In the data rows, zero lies at 4.5, halfway between 4 and 5.
Here are some points, one per row:
[5 4 5 4 4 4 3 4 3 6 0 8 7 5 4 3]
[1 5 4 3 4 3 5 4 6 4 7 3 5 6 6 6]
[6 7 5 2 4 3 5 5 3 7 9 3 0 6 4 6]
[5 4 4 4 3 4 3 6 5 0 3 5 6 5 2 3]
[4 5 2 2 3 2 4 5 2 7 4 2 2 4 5 7]
[4 6 6 3 6 3 4 3 3 1 3 6 6 6 6 3]
[3 4 4 5 4 9 4 8 6 4 6 4 2 2 2 4]
[6 6 2 5 3 5 5 8 4 6 5 2 2 8 4 4]
[5 6 4 3 5 2 8 8 5 2 5 3 5 6 7 7]
[3 8 4 6 3 1 3 6 4 4 4 4 3 6 5 5]
[4 1 5 7 7 5 4 6 5 6 4 6 6 3 3 5]
[4 5 4 2 2 5 5 2 4 8 4 4 5 3 4 3]
[8 4 4 4 4 0 4 3 7 3 0 3 6 6 5 3]
[5 6 5 3 4 4 6 5 4 2 7 5 6 4 6 7]
[2 6 4 4 6 8 5 3 3 8 5 5 4 3 6 2]
[3 4 6 5 4 1 6 6 2 5 5 6 5 4 3 4]
[8 2 4 6 9 4 2 4 4 6 4 7 8 6 6 3]
[5 6 4 6 4 0 6 3 5 3 3 4 7 7 4 5]
[6 3 8 4 4 3 6 1 7 2 2 3 8 7 2 6]
[4 2 2 6 3 3 4 1 4 3 1 6 6 6 7 6]
[3 5 5 1 5 1 4 7 4 5 5 4 1 2 2 4]
[6 4 5 2 5 1 4 4 6 6 3 3 8 5 3 6]
[8 2 2 6 5 2 3 7 7 3 1 7 5 3 6 6]
[3 2 6 7 3 9 7 2 2 4 3 6 5 0 3 2]
[5 4 3 4 4 8 2 4 4 4 4 3 3 2 7 3]
[4 3 5 6 5 7 4 5 6 6 6 6 4 5 3 3]
[5 7 4 5 6 4 4 3 5 4 2 7 5 7 6 4]
[2 3 4 5 7 6 6 8 3 8 6 5 6 6 3 7]
[3 4 4 7 3 8 4 3 4 3 6 6 4 0 2 7]
[3 5 4 1 8 2 4 5 3 6 6 3 3 7 4 2]
[6 4 5 6 8 9 4 8 6 6 9 2 2 2 4 3]
[9 5 4 8 5 2 6 4 3 0 0 6 5 4 7 7]
[6 4 3 5 3 4 4 3 2 1 2 7 5 5 4 7]
[4 6 7 3 5 0 5 2 2 6 7 5 3 6 5 4]
[3 2 4 5 2 8 6 4 5 2 3 6 3 4 7 6]
[6 2 0 9 7 6 7 4 5 3 8 4 5 4 5 7]
[7 6 7 4 6 2 5 5 7 2 6 3 6 6 5 5]
[4 5 5 6 2 8 4 5 6 5 7 4 3 2 3 3]
[5 3 4 5 5 2 4 2 5 0 3 6 4 7 6 8]
[5 5 5 6 4 3 4 2 3 1 1 6 5 6 6 5]
[6 4 6 7 4 6 6 6 8 2 7 5 4 4 5 8]
[4 3 3 4 5 6 4 5 5 6 5 2 7 8 5 6]
[3 4 3 5 4 6 4 7 6 9 6 2 3 3 5 3]
[6 6 3 4 4 4 4 7 5 3 2 6 4 4 7 5]
[3 4 4 3 6 5 5 6 6 7 5 6 2 3 3 3]
[3 3 6 3 7 3 7 7 6 6 8 2 3 6 3 2]
[4 5 4 3 5 7 3 4 5 7 6 2 4 5 2 4]
[4 5 7 6 3 6 2 5 3 2 2 6 5 5 5 2]
[2 5 3 7 2 9 3 4 2 5 4 7 3 3 7 5]
[6 7 6 3 4 5 3 7 8 9 6 2 3 3 2 3]
[5 5 5 3 3 2 5 2 5 3 7 3 6 9 5 4]
[4 5 5 2 7 7 4 4 5 7 3 4 3 5 2 6]
[4 6 4 5 3 5 5 4 3 5 6 3 3 4 2 3]
[3 4 7 7 2 3 6 4 4 7 6 2 5 5 3 5]
[4 5 5 4 4 4 4 2 4 4 4 5 7 5 6 4]
[6 5 5 0 4 3 5 4 7 1 4 5 4 8 5 4]
[5 4 5 4 2 2 4 3 3 6 3 4 4 5 4 7]
[4 5 4 4 2 8 8 3 2 7 8 3 1 2 4 6]
[6 5 7 6 5 7 4 5 7 3 6 6 6 6 5 6]
[6 7 5 3 6 1 4 8 4 5 5 3 7 5 6 5]
[0 3 6 4 4 9 2 6 5 5 3 5 4 3 6 4]
[4 7 4 3 3 0 3 3 4 3 0 9 6 9 6 4]
[5 5 2 3 2 1 6 5 6 5 2 1 9 4 2 3]
[7 0 6 7 7 4 5 4 4 2 5 7 6 1 4 2]
[1 3 3 4 4 8 5 6 6 6 4 4 2 2 6 2]
[4 3 2 3 5 7 4 3 3 5 4 3 6 5 5 5]
[2 3 7 3 6 6 5 4 5 4 4 7 4 4 6 6]
[3 5 5 4 6 5 4 4 5 5 4 5 5 5 6 3]
[3 7 6 6 5 4 7 4 5 7 5 5 6 4 3 3]
[5 5 6 4 5 6 6 3 4 2 4 6 7 3 4 2]
[4 6 6 3 3 2 3 5 2 9 8 3 2 2 5 5]
[1 2 5 5 3 2 3 2 3 4 4 5 3 4 5 4]
[3 9 4 4 6 4 7 6 8 1 3 3 2 5 7 4]
[7 5 6 6 2 5 3 3 4 4 6 5 6 1 3 6]
[9 4 2 6 6 8 2 8 1 8 9 4 1 5 3 5]
These points spread out most along one direction. How far along it is each point below, from 0 to 99? 50 is the average, and the first point above lies past it.
[5 4 5 4 2 2 4 3 3 6 3 4 4 5 4 7] >> 58
[5 6 4 6 4 0 6 3 5 3 3 4 7 7 4 5] >> 74
[8 4 4 4 4 0 4 3 7 3 0 3 6 6 5 3] >> 79
[3 3 6 3 7 3 7 7 6 6 8 2 3 6 3 2] >> 35
[4 5 4 4 2 8 8 3 2 7 8 3 1 2 4 6] >> 22
[4 5 4 3 5 7 3 4 5 7 6 2 4 5 2 4] >> 32
[3 2 4 5 2 8 6 4 5 2 3 6 3 4 7 6] >> 50
[6 4 5 6 8 9 4 8 6 6 9 2 2 2 4 3] >> 15
[6 4 5 2 5 1 4 4 6 6 3 3 8 5 3 6] >> 64
[7 5 6 6 2 5 3 3 4 4 6 5 6 1 3 6] >> 48
[2 3 4 5 7 6 6 8 3 8 6 5 6 6 3 7] >> 35
[4 6 7 3 5 0 5 2 2 6 7 5 3 6 5 4] >> 54
[6 5 7 6 5 7 4 5 7 3 6 6 6 6 5 6] >> 52
[3 2 6 7 3 9 7 2 2 4 3 6 5 0 3 2] >> 39
[6 3 8 4 4 3 6 1 7 2 2 3 8 7 2 6] >> 75
[4 7 4 3 3 0 3 3 4 3 0 9 6 9 6 4] >> 86
[4 6 4 5 3 5 5 4 3 5 6 3 3 4 2 3] >> 38
[3 7 6 6 5 4 7 4 5 7 5 5 6 4 3 3] >> 45
[5 3 4 5 5 2 4 2 5 0 3 6 4 7 6 8] >> 76
[8 2 2 6 5 2 3 7 7 3 1 7 5 3 6 6] >> 68
[5 4 4 4 3 4 3 6 5 0 3 5 6 5 2 3] >> 63
[5 7 4 5 6 4 4 3 5 4 2 7 5 7 6 4] >> 66
[7 6 7 4 6 2 5 5 7 2 6 3 6 6 5 5] >> 63
[5 5 5 6 4 3 4 2 3 1 1 6 5 6 6 5] >> 75
[4 5 2 2 3 2 4 5 2 7 4 2 2 4 5 7] >> 45
[2 6 4 4 6 8 5 3 3 8 5 5 4 3 6 2] >> 31
[6 2 0 9 7 6 7 4 5 3 8 4 5 4 5 7] >> 44
[9 5 4 8 5 2 6 4 3 0 0 6 5 4 7 7] >> 81
[7 0 6 7 7 4 5 4 4 2 5 7 6 1 4 2] >> 55
[6 6 2 5 3 5 5 8 4 6 5 2 2 8 4 4] >> 41
[4 5 7 6 3 6 2 5 3 2 2 6 5 5 5 2] >> 58
[0 3 6 4 4 9 2 6 5 5 3 5 4 3 6 4] >> 35
[5 6 4 3 5 2 8 8 5 2 5 3 5 6 7 7] >> 61
[5 5 5 3 3 2 5 2 5 3 7 3 6 9 5 4] >> 64
[9 4 2 6 6 8 2 8 1 8 9 4 1 5 3 5] >> 19
[8 2 4 6 9 4 2 4 4 6 4 7 8 6 6 3] >> 61
